(in the rows, 128 means zero)
Named moves, each a turn or a mirror, and the order they were made in; the first pair answered:
Q:
[138 123 134 140 153 157 109 124 120 154 121 114 137 141 146 151 153 127
 116 171 113 140 105 121 129 147 106 177 153 116 165 145 120]  ->  [126 142 132 155 154 161 113 135 111 146 116 116 127 139 162 140 136 123
 106 170 119 132 109 117 126 135 101 160 155 119 158 169 116]
[116 115 111 120 129 139  97 122 133 157  91 144 134 139 139 140 145 116
 122 123 126 131 113 142 107 156 105 120 134 141 135 150  93]  ->  [115 114 107 120 126 142  96 123 134 155  93 140 129 140 137 135 148 119
 122 126 128 131 116 140 106 157 106 121 133 138 138 145  92]
[129 157 138 154 119 105 141 140 116  86 129 135 130 111 141  97  96 131
 124 140 136 122 123 150 149 116 146 102 146 136 120 165 130]  ->  [162 112 148 115 119  96 135 123 135 102 156 129 155 119 111 125 134 132
 152 139 115 138 112 159 152 130 147 140 155 142 125 120 147]
X:
[111 126 119 158 144  99 153 103 151 147 140  93 150 136 115 162 120  72
 151  83 122 122  54 169 138 159 143 138 204 113 110 125 172]  ->  [127 120 109 155 159 110 149  93 154 165 182  93 128 134 133 180 154  76
 145  95 115 111  63 134 132 162 132 161 183 128 132 123 181]
[128 140 129 123 118 141 131 125 130 113 131 131 123 120 130 128 128 120
 125 132 134 124 143 133 128 142 122 112 123 124 128 133 130]  ->  [131 140 130 118 114 134 128 127 127 111 123 132 133 120 125 126 123 115
 128 127 134 126 138 137 128 143 126 113 131 122 125 136 128]
[114 115 123 144 114 134 121 172 150 125  92 117 107 158  92  66  53 134
 123  93 107 106 152 142 136 121  89 140 151  76  90 137 143]  ->  [133  83 122 119 117 136 105 164 161 162  90 119 135 169  66  97  88 131
 133  93  89 120 136 142 131 149  90 170 164  78  94 126 144]
[151 146 127  63 118 132  82  86  94  93 123 125 107 112  83 171 174 193
 142 144 149 116 145 140 105 118 116 125 138 139 119 106 118]  ->  [152 162 124  70 116 137  91  84  84  91 132 124  93 108 100 167 174 199
 132 150 153 101 154 126 105 107 106 118 123 143 127 103 124]
C:
[114 125 112 131 128 134 110 128 116 148 111 127 134 120 126 134 144 135
 113 126 133 121 112 123 105 137 128 142 128 130 118 140  97]  ->  [132 115 123 114 127 129 118 122 124 149 137 123 135 122 119 140 155 136
 119 124 117 127 120 123 115 133 127 158 123 139 125 116 120]
[119  42 131 156 126 114 154 152 120 109 173 122 154 104  95 164 155 150
 105 125 127 165 110 122 131 151 160 156 157 116 118 203 109]  ->  [127  38 141 145 125 102 161 146 129 103 185 120 150 108  89 166 152 154
 108 127 118 169 112 128 141 145 159 161 157 128 120 184 118]
[113 119 123 117 157 134  66 177 111 110 137 168 170 168 142 138 136 127
 127  91 100 165  88 156 114 154  87 119 104 176 126 152  55]  ->  [131 108 130  99 155 129  68 171 122 119 166 159 169 172 140 146 153 130
 132  92  85 164  89 146 122 154  83 140  96 185 139 129  69]
Pairs:
Each pair is two moves apart.
[139 111 131 119 133 129 125 124 140 152 150 131 133 124 121 150 155 111
 129 137 120 139 113 121 129 142 120 161 132 117 136 110 146]  ->  [103 140 120 158 127 130 128 142 126 129 108 135 130 123 141 124 116 106
 112 128 140 131 116 138 127 132 124 116 141  99 113 154 123]  Q X
[140 144 112 141 143  99 111 128 115 168 142 117 141 105 108 160 159 131
 133 152 162 121 132 172  71 141 131 139 157 137 139 172  49]  ->  [173 132 133 116 145 105 131 118 139 162 204 113 112 106 108 163 169 147
 140 161 134 114 143 154  93 125 126 177 124 161 159 120  93]  X C
[161  88  94 123 106 122  65 137 209 109 108 148 129 124  75 155 121  84
  77 125 137 148 111 116 108 124  81 118 146 113 108 166 140]  ->  [160  89  87 137 109 128  62 138 201 118 120 150 119 121  84 155 128  80
  66 125 140 143 109 103 103 128  79 117 138 117 117 174 139]  Q X
[154 120 162  78 100  98 151 127 142  64 118 121 134 129 114 110 105 151
 162 115 126 147 147 171 178  93 139 122 131 144 119  91 158]  ->  [125 130 150 104 105  94 131 134 124  72  62 122 155 132 115 109  92 147
 151 106 149 149 137 183 151 111 140  97 156 118 106 138 125]  X C
[136 118 112 118 137 128 133 137 113 151 126 129 133 139 138 170 157 126
 128 108 117 110 114 135 117 143 101 128 121 133 125 153 109]  ->  [141 123 115 112 137 135 138 135 113 147 142 127 120 139 145 168 157 125
 131 110 117 109 117 127 119 138  93 131 111 136 128 147 119]  X Q
[105 149 139 153 127 128 142 138 117 117 100 128 117 147 139 102 107 132
 115 136 140 108 135 127 129 118 137  93 130 115  93 143 127]  ->  [127 120 154 116 121 107 142 130 131 117 103 124 148 152 103 113 121 139
 137 129 128 130 124 156 142 121 142 114 153 118  93 107 140]  Q C
[130 201 125 147 143 131 115 146 136 168 153 141 140 123 150 147 148 124
 115 128  94 151 148  82 120 164  98 136 103 134 147 153 100]  ->  [153 175 141 115 136 110 113 135 152 166 163 136 153 129 120 151 158 128
 138 123  79 175 140 103 138 161  97 155 113 139 149 112 115]  X Q
[140 113 131 112 148 121 135 149 143 159 123 136 170 150  57 135 126 113
 162 101  73 161  90 148 135 127 111 153 131 129 116 110 117]  ->  [106 148  98 167 164 162 126 152 112 176 122 138 138 139 109 137 123 106
 114 111  92 132  92  99  99 136 105 126 109 125 122 173  89]  Q C
[127 137 160 124 116 111 123 136 119  88 119 125 106 113 142 103 100 136
 157 126 131 123 142 149 161 104 140 115 124 140 129 111 134]  ->  [117 131 158 125 122 108 119 140 117  96  96 130 125 118 127 107  98 132
 160 118 132 131 137 162 155 109 140 111 141 127 121 119 122]  X Q
[145 106 164 149 141  97  92 133 159 104  74 108 149 135  37 124 162 124
 139  99 120 148  95 170 162 146 105 125 171 147 141 103  93]  ->  [163 120 147 161 165 142 108 116 152 119 167 113  70 124 108 132 196 146
 105 127 114 104 117  81 152 136  82 146  88 184 184 103 120]  X X
[126 153 105 129 125 136 130 164 117 142  98 131 136 117 150 134 118 117
  92 125 120 127  77 115 116 137 148 155 152 107  84 177  78]  ->  [164 118 126  80 121 118 134 148 143 142 125 126 156 122 114 144 140 123
 123 125  99 149  75 136 142 142 149 194 144 120  94 118 105]  Q C
[ 98 172 111 133  97 119 126 119  97  77  92  97 108 102 194  95 110 146
 107 122 144  83 148 113 144 107 160  81  98 137 116 182 122]  ->  [128  97 109  86 104  97  76 103 123 133  62  92 200 126 115 146 162 130
 147 114 126 131 110 153 129 173 170 123 161 122 112 153 109]  X X
[160 144 144 100 104 128 137 122 109  69 104 123 111 126 140 107 125 172
 150 139 143 116 166 133 127 111 129 113 102 148 136 126 127]  ->  [172 110 146  80 102 115 117 120 126  89  90 119 150 133 110 130 144 166
 167 132 132 133 147 154 119 134 135 131 128 142 128 115 121]  X X
[ 92 110 157 152 118 133 167 158 126 111 116 136  99 110 151  96  52 107
 124 143 155 118  88 126 175  91 114 135 137  96 104 127 128]  ->  [130  52 156 113 122 122 128 135 147 166 116 137 149 124 103 150 114  96
 146 141 130 146  61 133 155 138 119 182 169  99 115 101 121]  X X
[121 136  99 133 134 177 109 122 123 152 143 126 124 140 164 157 193 141
 120 150 130 110 136  89 102 138 125 133 111 153 146 148 106]  ->  [126 144 108 135 130 185 128 124 127 133 162 128  99 139 176 142 178 144
 120 150 130 102 143  87 123 117 120 127  95 161 143 128 124]  X C
[119 126 123 146 128 148 101 133  91 162  66 139 142 139 146 165 137 139
 131 136 141 136 117 134  68 166 139 106 154 109 150 194  87]  ->  [126 133 114 147 138 159 102 129  82 168  94 141 117 134 170 173 147 145
 118 148 137 122 125 106  66 156 133 111 130 121 163 197  95]  X X
[113 115 101 172 153 186  92 148 120 140 133 149 118 115 104 147 108 113
  76 152 121 116 133  91 115 113 135 109  93  82 147 132 128]  ->  [120 129 114 166 141 180 118 151 123 108 149 151 104 119 103 137  82 122
  84 147 117 113 134  94 139  85 135 110  82  91 148 108 146]  C X
[116 123 137 149 148 144 126 117 139 163 173 103  90 106 136 124 136 139
 127 138 140 115 147 121 117 130 121 157  99 128 150 130 120]  ->  [ 89 134 147 159 127 117 132 133 142 133 117 101 115 103 120 100  82 130
 135 115 157 127 144 168 123 119 132 129 131 111 123 142 107]  X X
